Here are some numbered points:
[ 1.7 -1.3 -2.3  0.7 -3.3  0.7 -1.9 -1.3  0.2  1.8 -0.4 -1.3  0.8 -1.9 -0.7  0.7] 0
[ 1.2 -1.  -2.1  2.2 -2.3 -1.4 -1.9 -1.3 -0.2  1.4 -0.1 -2.   2.3 -1.3 -0.8  0.3] 1
[ 1.2 -2.  -1.5  0.9 -2.9 -2.3 -2.2 -1.1 -1.3  1.4 -0.1 -2.3 -0.1 -3.1 -1.   0.4] 2
[ 0.3  0.7  0.   0.1  0.8 -0.2  0.1  0.5 -0.5 -0.4 -0.9  0.5 -0.1  1.4  1.5 -0.4] 3
[-0.8  1.2  0.9 -2.1  1.5 -0.7  0.3  0.2 -0.1 -1.9  0.9  1.  -0.1  1.3  0.1  1.4] 4
[ 1.6 -1.7 -2.7  2.2 -2.8 -1.3 -2.4 -1.2 -1.3  3.2  1.  -1.4  1.1 -3.  -1.2  0.5] 5
[ 1.6 -0.6 -0.8 -0.1 -2.4 -1.9 -2.3 -1.1 -1.6 -0.1  0.1 -1.5  1.4 -0.9 -2.4  0.2] 6
[ 0.5  0.8  0.4  1.7 -0.6 -0.2  0.4 -0.9  0.7 -0.3 -2.  -1.6  0.6 -0.9  0.1 -0.1] 7
[-0.7  0.3  0.6 -1.2  1.7  0.6  1.4  1.1  0.1 -0.8 -0.1  1.2 -0.7  1.8  0.   0. ] 8
[ 0.3  0.1 -0.8 -0.3  1.3  0.8  0.1  1.3  0.  -0.9  0.   0.3  0.5  2.1  0.1  0. ] 9
[-0.4  0.1  0.6 -0.5  0.9  0.9  0.7 -0.1  0.9 -0.3 -0.4  0.5 -0.9 -0.2  0.4 -0.3] 10
[ 1.5 -1.6 -2.3  2.9 -2.1  0.2 -2.2 -1.7 -0.4  0.9  0.5 -1.6  2.1 -3.1  0.4  0.1] 11
[ 1.5  0.3 -0.2 -1.  -1.1 -1.5 -0.1 -0.8 -1.5  0.   0.2 -1.5  0.4 -1.5 -0.7  0. ] 12
[-1.6  0.6  2.3 -0.6  1.6 -0.8  1.8  1.2  1.  -2.7  0.2  0.  -0.7  2.3  0.4  0.1] 13
[ 0.7 -1.8 -1.6  1.4 -2.4 -1.4 -2.5 -1.6 -0.8  1.7 -0.3 -1.2  0.3 -2.2 -1.5  0.8] 14
[ 0.5 -0.1  0.  -2.  -0.9 -0.6 -0.3 -1.7 -0.5  0.3 -1.  -1.3  0.4  1.5  0.2  0.2] 15
[-0.5 -0.2 -1.2 -0.2  0.2 -0.4 -1.3  0.  -0.9  0.8  1.4  0.  -0.1 -0.9 -0.5  1.4] 16
[-0.3 -0.7  0.6 -0.4  0.   0.  -0.3  0.6 -0.2  0.4 -0.1  0.6  0.6  0.1 -0.1  0.9] 17
[ 1.7 -1.   0.1 -0.6 -1.9 -1.3 -1.3 -0.3 -0.3  1.   0.5 -1.2  1.  -1.8 -0.6  0.5] 18
[ 1.4  0.2 -0.1  1.3 -0.7  0.6  0.8 -0.5 -0.1  0.2 -1.8 -1.5  0.6  1.1  0.7 -1.1] 19
[-0.5 -0.7  0.7  0.  -0.6  0.3  0.7 -0.3  0.3 -0.1 -0.6 -0.8  0.   1.  -0.1 -1.9] 20
[-1.   0.   1.2 -0.2  0.9  0.6  1.5 -1.1  0.4 -0.8  1.   0.1 -0.7  0.9  0.6 -0.9] 21
[ 0.8  0.5  1.4 -2.1  0.6 -0.4  0.7  0.3 -0.1 -1.1 -0.2  1.3 -0.7  0.   0.4  1. ] 22
[ 1.1 -1.3 -1.4  0.8 -2.1 -1.8 -2.  -1.  -0.3  2.   0.2 -1.3  1.5 -1.6 -0.3  0.4] 23
[ 0.8 -1.  -1.3  0.7 -2.2 -0.4 -0.9 -1.5  0.4  1.1 -0.9 -0.5 -0.1 -0.1 -0.5 -0.8] 24
[ 0.4 -1.4 -1.5  0.4 -2.6 -1.9 -2.3 -0.2 -1.   0.4  0.2 -2.1  0.1 -3.7 -2.1  0.6] 25
[-0.5 -0.6  0.2 -0.3  0.6  1.4  2.2  0.7  0.1 -0.5  0.   0.6  0.4  2.3  1.4 -1.8] 26
[ 0.7 -2.2 -1.4  1.5 -1.8 -0.1 -1.1 -2.2 -0.1  1.   0.9 -1.   1.  -2.6  0.3  0.9] 27
[-0.1  0.3 -0.3  0.   0.1  0.5 -0.8  1.3 -1.1 -0.1  1.1  1.6  0.5  1.1  0.1  0.3] 28
[-0.5  1.1 -0.2  0.6  1.1  1.3  0.7  0.8  1.1 -1.3  0.5  0.  -1.3  1.3  1.3  0.5] 29
[-1.4  0.8  0.2 -0.4  2.   2.   1.5  1.1  1.8 -0.8 -0.5  1.8 -1.2  3.8  1.  -1.9] 30
Which three points above are nearest to each new point, looking only along the 2 directions in which the numbered points spread most? Their numbers follow each, nearest first.
[-1.4  1.6  1.8 -0.5  3.9  1.1  2.  -0.2 -0.4 -1.8  1.   0.9  1.5  1.7  0.1 -0.3] 13 8 29
[ 1.   0.3 -1.4  0.9 -0.9 -0.2 -0.5 -0.6 -1.1  0.9 -0.8 -1.9  1.4 -1.1 -0.2  0.6] 24 27 18
[-0.8  1.3  1.8 -1.4  1.9  0.4  2.   0.7 -0.9 -1.2 -0.3  1.1 -1.7  1.7  0.2 -0.5] 13 8 4
[ 0.1 -0.7 -2.2  1.6 -1.7 -0.6 -2.2 -0.4 -0.4  0.1  0.1 -0.9  1.7 -0.6 -0.5 -1. ] 24 27 0
[ 1.5 -0.3 -1.1 -0.1 -2.6 -0.5 -1.7 -0.8 -0.2  1.1 -0.4 -2.4  0.7 -1.1 -0.5 -0.7] 27 23 0
[-0.8 -0.3 -0.2 -0.3 -2.2 -0.7 -1.4 -0.9  0.6  0.2  0.3  0.5 -0.6 -2.6 -2.1 -0.3] 12 18 16
[ 1.8 -0.9  0.9  1.2 -1.3  0.3 -1.1 -0.3  0.8  2.2 -0.1 -0.7 -1.5 -1.6 -0.1 -0.4] 24 7 27
[-1.2  0.8  1.1 -1.   2.  -0.3  0.   0.5 -0.2 -0.3  0.8  1.7 -0.9 -0.6 -0.6 -0.3] 22 4 28
[ 0.4 -0.4  0.3 -0.1 -1.5 -1.1 -1.5 -0.7 -0.1  1.4 -0.1 -0.5  0.5 -2.7 -1.5  0.6] 18 6 12
[-0.5  0.1  2.  -1.4 -0.1  0.7  0.5 -0.6  1.3 -0.5  0.   1.7 -0.5 -0.3  0.   0.4] 28 10 22
[-0.2 -0.1  1.   0.5  1.3  0.6  1.3  0.8  0.6  0.6 -0.2 -0.5  0.   2.2  0.3 -0.5] 29 21 9
[ 0.9  0.5 -0.6  0.8 -0.5 -0.7 -0.2  0.4 -0.4 -0.9  0.3  0.  -0.6  0.3  0.7  0.9] 15 17 28
[ 0.3  0.  -0.5 -0.1 -1.2 -1.  -1.7 -0.5 -0.9  0.5 -0.4 -0.3  0.9 -0.7 -2.1 -1. ] 12 18 16
[ 0.6  0.5  0.2  0.7 -0.1  0.4  0.1  1.1 -0.3  0.5 -0.4  0.  -0.6 -1.3 -0.1  0. ] 15 17 28
[-0.5 -0.7 -0.3  1.2 -0.4 -0.4  0.2  0.7  1.3  0.1 -0.1 -0.3  0.  -0.8  0.5 -0.7] 7 20 15
[ 2.1 -0.3 -1.1  1.2 -0.5 -1.2 -0.6 -1.  -0.1  1.   0.5 -0.7  0.5 -1.9 -0.3  1.2] 18 23 12
[-0.8 -0.2  0.8 -0.3  0.1  0.4  0.5 -0.7  0.9 -1.3  1.   0.4 -0.6  0.5  0.4 -0.2] 10 3 9
[-1.3  1.1  1.1  0.3  1.3  0.   0.4 -0.4  1.7 -0.9  0.   1.5 -0.7  1.4  0.5 -1.7] 29 21 26
[-1.1  1.1  1.5 -0.1  1.8  0.3  0.7  2.4  0.8  0.   0.2  2.9 -1.5 -0.8  0.8 -0.2] 8 13 21
[ 0.7  0.5 -1.1 -0.3 -0.3  0.6  0.3  0.7 -1.1  0.3 -1.5 -0.7  0.8  2.6 -1.1  0.5] 20 3 10
[-0.5  0.4 -0.9  0.1  0.7  0.   0.1 -1.   0.1 -0.1  0.  -1.8  0.2 -0.1 -0.9  0.6] 15 17 28
[ 1.1 -1.9 -1.8  0.4 -2.8 -0.4 -0.8 -1.  -0.5  2.3  0.5 -0.3 -0.4 -2.3 -1.   0.5] 23 27 14
[-1.2  1.4  1.7 -0.8  1.4 -0.3  1.   0.8  0.5 -0.2 -0.9  1.1 -0.4  1.6 -0.1  0.2] 8 13 21
[ 1.5 -0.9 -1.4 -0.6 -2.5 -2.3 -1.9 -1.4 -1.   1.9 -0.8 -2.  -0.3 -2.9 -0.7  1.7] 25 2 6
[ 1.3 -2.2 -2.5  2.5 -3.4  0.2 -2.5 -1.4  0.7  2.7 -0.1 -2.   0.5 -1.3  0.1 -1. ] 11 0 1
[ 0.1 -0.1 -1.7  2.  -1.4 -0.1 -1.9 -0.8  0.7  0.6  0.  -1.1 -0.6 -2.4  0.   0. ] 24 27 23
[-0.1 -0.1 -0.7  0.8 -0.8  1.4  0.2  0.   0.9 -0.7 -0.6  1.2 -0.6  1.4  1.1 -0.5] 20 3 19
